Rotation paths and how fast each direction turns (degrees each step):
Each turn is a multiple of 5 degrees from 10 to 175, or 0.
Each row of a path follows its step; steps can be skipped.
Rotation 1:
step 0: [-26  -5 -15  -4  20 -20   2  -8  15  17   0   5  -2   0  -7 -15  -2 -11
  -9  14 -13  -2  17   4   1   3  16  -4  -9 -10  22  -7  15   7  15 -12
  21  12  -2  -3  13  13   4  21   2  15   3   9   3  -3  -1 -14]
step 1: [-13  15  13  -2  -6   1  12  -9  -7 -12  11  21  10   5  10  19 -10 -14
 -13  -3 -23  20   1 -11  -5  -3  -5   0   9  21 -11   3   2  -6  25  10
 -20 -19   1 -14 -10  -5 -10  24   2   4   4   1   0  -2   5   4]
step 6: [-12  -4  24   7  -4  11  -3  -6   5   5   2  -2 -14   5  20  -3 -14  11
   3  -2  -7  14   9   8 -11  11   5   1  -7  17   4  -9  -2   0 -18   9
   0 -13 -15  -8  -2  36 -11  13  10  -4 -11   5  -2   3   7 -33]
step 8: [-24  15  18  -2  -8  -9   2 -30   0 -13   6 -19  -5 -12  21   5   1  12
  -1  -2 -23  -3  37   4 -12   7   6  11 -14  -6   0  -1 -13  -1  -1 -11
   0  -4   6   6  -8  -9   7   9  -5 -15  -4   7  11   1   3  -7]
step 10: [-19  18 -18  -2   0   3  22 -16   4   1   1 -12  -8  21   5  11 -14   4
  -2   7   5   1   2   7  -3  -7 -28   2  -3 -10   5  -3 -13   4  13  10
  -7 -10 -13   7 -12 -11   3  33  -8 -21  -3   7  -5  -6  17 -11]
step 15: [-24   7  -6 -15  -4  -1 -13 -10 -14  -7  13   8 -10  -6  17   2 -12  -6
 -18  15  -3  13  -9  18 -12 -12   9   5 -10  -2   3  -6   6 -17   0 -19
 -20  12 -15 -11  15   9   1  20   4   5 -17  -7  -7  14  12  -5]
step 16: [ -6  10  12  -4  11 -10  21 -10  20  10   8   8   5  22 -15  20   4  -3
  -1  17 -18   8  22  -7  13   9  16  -6  -4  -4   6  21  21   5  -1  15
  -8  -3  -7  -3   6  -1  -2  -7  -4 -11   1  19  -6  20   1   0]
step 17: [-14  23   0   7 -16  -5   3 -15 -15  -6  -8   2 -32  -9  -1  24  -3  -7
   1   3  -8  15  -6  11  -4  -2  14 -10 -13   3 -18  -5 -23  -3   7  -3
   5   9  -2   8  -5   1  11  14  17  23   6  13  -1  -6   0  -7]
Directions:
[ 0 -4 -5  0 -4  2  1  6 -4  0  5  2  0  3 -4 -1 -4  8 -1  2  1 -1  1 -1
 -5  1 -4  0 -1  5  1 -5 -3 -4 -1  4  5  0  3  2  5 -2 -3 -6  2  0  1 -1
  1  5  1 -3]
45
[-1 -1  0  2  4  5  1 -2 -1  6  3  4 -2  8 -4  6  1  0  1 -5  4  3 -1  0
 -4  2  0  6  1 -1  0  5  1  1  6 -5  5  1  0 -1  1  4 -3  0 -1 -3  2  1
  3 -2  4  1]
115
[-3  3  7 -2 -3  0  1  0  7  1  2 -1 -5 -5 -5 -1 -1 -1  0  1 -1 -2 -3 -2
 -5  4  6  1  4  0  1 -3 -5  1 -4 -3  8  3  0  1  2 -2  1 -1 -1  5 -3 -2
  2 -5  3  0]
125
[ 1 -4 -4 -2 -1 -2  3  0  6 -3  0 -3  1 -4 -2  4  0  3 -3  1  4  1  1  2
 -4  3  0  2 -6  1  5  4  3  4 -1 -7  0 -2 -3 -1  2 -7 -2  1 -5 -3  2  3
 -4 -1 -6 -2]
135
[ 4  1  3  2 -7 -1  4  0  3  1 -3 -1  1  4  3  1  4  1  4  4  1 -2 -2  6
 -3 -5  0  1 -3  5  5  0  2 -3 -1 -4 -1 -3 -1 -2  2  4  0 -2  0  6 -1  2
  0  5  5  8]
35
Rotation 2:
step 3: [ -9   5  -9 -16  19  -5   8 -23 -22  -3   8  -4   7  -2   4   9 -16   7
  -1   2  -6  13  -2  -2  14   0  -8 -17   8 -12 -10  18   4   0   0  -8
  20   0   5  27  26  -1  -5   4  13   5   8 -14  19  10   8  -3]
step 4: [ -6 -12  -8   0   8 -17 -15  -1 -15  10  -2   1  -9  10  -5  -5 -27  -8
 -13  11   3   0  12  10   0  25  -2  -9 -17 -10  -3  17  13  -6 -12   0
  -2  -1  16  21   1   5   3  21   5  13  -5 -10  11  -2  -4 -26]
step 5: [ 14  30 -14  -7   1   1  -4 -11 -10  -8   0   5 -11   6 -18  11 -14 -14
   4   1  12  11  24   9   4   7 -13 -11   4  12 -10  10   9   3  -9  -6
   9  -3  20  16  17   2  13  22  -6 -11  -6  -2  -7  10   1  -1]
step 13: [  9  14  -7  -1   9   1   6  -8 -10  14  -4 -10 -14  22 -22  11  -9 -16
   1  14  -4  16  12   7  14   0  -8  -9  12   5   6  12  -7  23   1   4
   9   5  21   4  22  13   9  -3  13 -10  16   2  -9  15   3   2]
step 14: [-14  -7 -21  -8   5 -22  17  -2 -17  -8  -7  -3  -9   4 -17  12  -1   1
 -19  16 -14   8  -2  -9  14   0 -13   3 -10  -1  -5   6  -4   4   0  11
  11  18  12   6   6  -1  12   7   7  17  15 -21  22  15   6   0]
step 15: [ 11  -5 -14  -1  11  -1   4  -7 -17  19 -16  -2  -6  20  -9  10 -15 -15
  -8   9   7  14   5  -3  -6  12   1  -3 -13  -1   0  11   9  -2  -6   6
   7  -8   6   5   6 -10  -9  16  25   4 -15  -7  19  27 -18  11]
step 17: [ -3  -3 -19   3  -3 -15   4 -17  -5  -3  -9  18   5   5 -29  -1  -1  -7
   6  21  -4 -13  -6   5   4   4  -3 -15 -21 -11 -15   3  -1 -20   9   1
  29   4  16  17   3   5   6  11   3  -8  -7  -6  11  17   0   3]
step 18: [-10   2   1   2  18   2  10 -10  -7  14  -4   4   1  -1  -4   4 -12   3
  -8  -5 -17   1   1  11 -14  18 -15 -21   5  -8   2  23  -5  -4  -2   2
   4  -8  23  22   8  -6   8  22  19 -21   1   4   6  13   0  18]
Directions:
[-2  2  6  4  1  3  0 -2 -3 -8  2 -2  2  0 -2  2 -3  6  0 -6  2  0  4  2
  7 -1 -2 -3  1 -5  4 -2 -2  5  2 -3 -2  4  1  1  0  5  0 -1  5  4 -1  3
  5 -1 -1  4]
140
[ 4 -1  3  3  1  1 -4  0 -1 -1  5 -5 -1  0 -4 -3  1 -2  1  1 -1 -1 -3  4
  6  4  0 -1  3 -1 -1 -3  2 -1 -5  1  6  3 -2  2 -5  5 -1  0  1 -1 -3 -2
 -8  2 -5 -9]
90
[-4 -8 -1  0  0 -1  0 -2  3  0  0  1  4  2 -7 -1 -3 -1 -3 -1  8  4 -7  2
 -3  3  7  1  2  1 -1 -3  3 -3  3  4 -2  4  3  0 -1  0  3  2  2  3 -3  5
  2 -4  0  0]
135
[ 2 -6  3  1  1  3  2  0 -2 -1 -1  2  2  6  6  2  5  3 -1  2  6 -3 -1  4
  4  6 -1  2 -3 -8 -2 -3 -1 -6 -3 -2  4  0  1 -2  3 -6  1  0 -1  0  4 -1
  1  1  1  0]
130
[-3  1  5 -4  7 -6  5 -2 -2 -2  1 -8  1 -2  2  1 -1 -3  2  3  0 -1 -2  4
  0  0  1  5  5 -1 -7 -1  2  3  3  1 -1 -2 -3  2  0  2  0 -2  0 -4  7 -1
  1 -5  3  1]
140
Rotation 3:
step 0: [ 34  15 -11  10  15   3  13  17   4  14   7  10 -11  -1  18 -10  -5  -8
 -11   4 -10  -5   3   6  -8   3   6   6  -5   9  -2  16   7   1  17  -7
   6 -14  -1   0  14  -6  16   2  10  13 -17   6  27  -5  10  18]
step 2: [-17   2  15  14  11  -7  13  -1 -22   5  -5  12   1 -11  13   3  17 -10
   6  10 -13  19  13 -22  11   3   9  16   5  -6   0  -2  21   7  24  -4
   1   7   6  -8   2   0  -1   0  29   4   1  -5   7 -12 -10  12]
step 3: [ 13   8   0   6  -4  13 -13  -8 -28  11 -21 -16   8  23 -14   4 -11   1
  16   1 -11 -21 -10 -13  21   6  10   1  13 -10   3   2   1   8   8  16
 -11   1  10   4   7   1  -7  11  15   0  -6 -11  -6 -14  -8  19]
step 6: [  1   5 -18  -1 -17  16  10  -9   3  -8 -22   4  -6  -3 -10  13  10   5
 -12  -6 -15  20  11  -5 -13   7  21   2  15   5   7  -7  11 -32   4   3
   1  15  -5   1  -3 -22   6   0  -7   7   7  -2 -24  -6  18  -5]
step 7: [ -1  26  -5  12  -5  10  -6  15  -1   6  15  -2 -20  20   0  18   6  14
  -2   6   0  18  11   3 -10 -20  14  -2   5   6   6   7   7  14 -13  -5
  -9 -14  21  14  -7 -22  15  -8   9   0   2  16 -12  -2  -6   9]
step 9: [  8 -10   7  -8  21 -15   3   5 -12  -4   0  10  -3  22   2  -9  23 -11
 -16   0  17   1  13  10 -14 -10   3  11   2   1  -7 -11  13   9  13 -10
  16 -24  -7   6   1 -15  -9  -6  -6  -9 -13   6 -18 -19  -3  16]
step 11: [  2 -10  -1  13  -9  19  11  23 -10  -1   8   0   1  -1 -11 -29  13 -16
   3  -1 -19   4 -12   7  14  12  20  13   4   4   1   9  -2  10  24   5
  -7 -19  -5  -9  -5 -11  -3 -12  11   0 -25   3 -12  11   2   0]
step 12: [ 18   3  -6   7  17   7  -3  11 -15 -21  21 -17  10 -14 -12  15   2 -11
   5  -7   9  -7  -3   4  12   3  10 -26 -12  11 -16 -12  13   3  22  25
 -19   2   9   0   5   2  10  -3   2   6   2   5  -1   4   2  14]
Directions:
[ 6 -1 -4  0  2 -3  2 -4  2 -1  3 -2  0  7  4 -3  1 -2  3  1  3  5 -6 -2
 -2  4 -7 -1 -5 -4  1  3 -3 -3  1  1  1  1  0  0 -4 -3 -2  2  1 -3  4  2
  0 -1  3  8]
80
[ 1  0  3  3 -5 -5  2  1  3  2  1  6  3 -5  3 -7  3  1  0  6  0  4  1  3
 -6  2  0  2  2  0  5 -2  0  6  1  5  1  3  1  0  1 -5 -3 -3 -2  6 -3 -2
 -2 -2  0  2]
160
[ 2  0 -4 -4  2 -2  0  2 -2 -2 -3 -2 -5 -4  7 -3 -7  4 -2  2 -2  1 -2 -6
  0 -2 -2  3  0 -1  3  3 -3  2  4 -1 -3  4  4 -2  2 -2 -6  1  4  1 -4  6
  0  2 -3 -6]
135
[ 0  1  3 -4  5 -9  5 -1 -2 -6  1 -4 -1 -2 -1 -2  3  3 -1 -4 -1  0  6  1
  3  6  1 -6  0 -3  2  3 -1  1 -2  2  1  0  4  2  1 -1  4  2 -5 -3 -7 -2
  3  1  1 -1]
95
[ -2  -5   4   3  -4  -3   0  -7  -1   1  -2   1  -3   2   4   4   2   2
  -2  -4  -4   1   6  -4  -3   1  -2   0  -4  -4   0 -10   1   1   6  -2
   3   2   0  -3   3   2   0   2   0  -2   1   1  -6   1   2   0]
95
[-1  0 10  1  7 -2 -2  4  1  3  2  1 -1  1 -2  4 -1  1 -1  3 -3  9 -4  1
  1 -4  1  1  1 -1 -3  1  4 -2  2 -1  4 -5  1 -1  4 -3 -2  3 -1  0 -2  2
  2  7  4  2]
155
[ 2  5  1  1 -4  5  3  1  6 -4  2  1 -1 -4  0 -2  4  0 -3  1 -1  0 -2 -5
 -1  2  2 -4 -3  0  1  4  3 -4  3  0 -4 -2  3 -2  3  6  5 -4  0  1  0  5
 -3  3  7 -1]
65
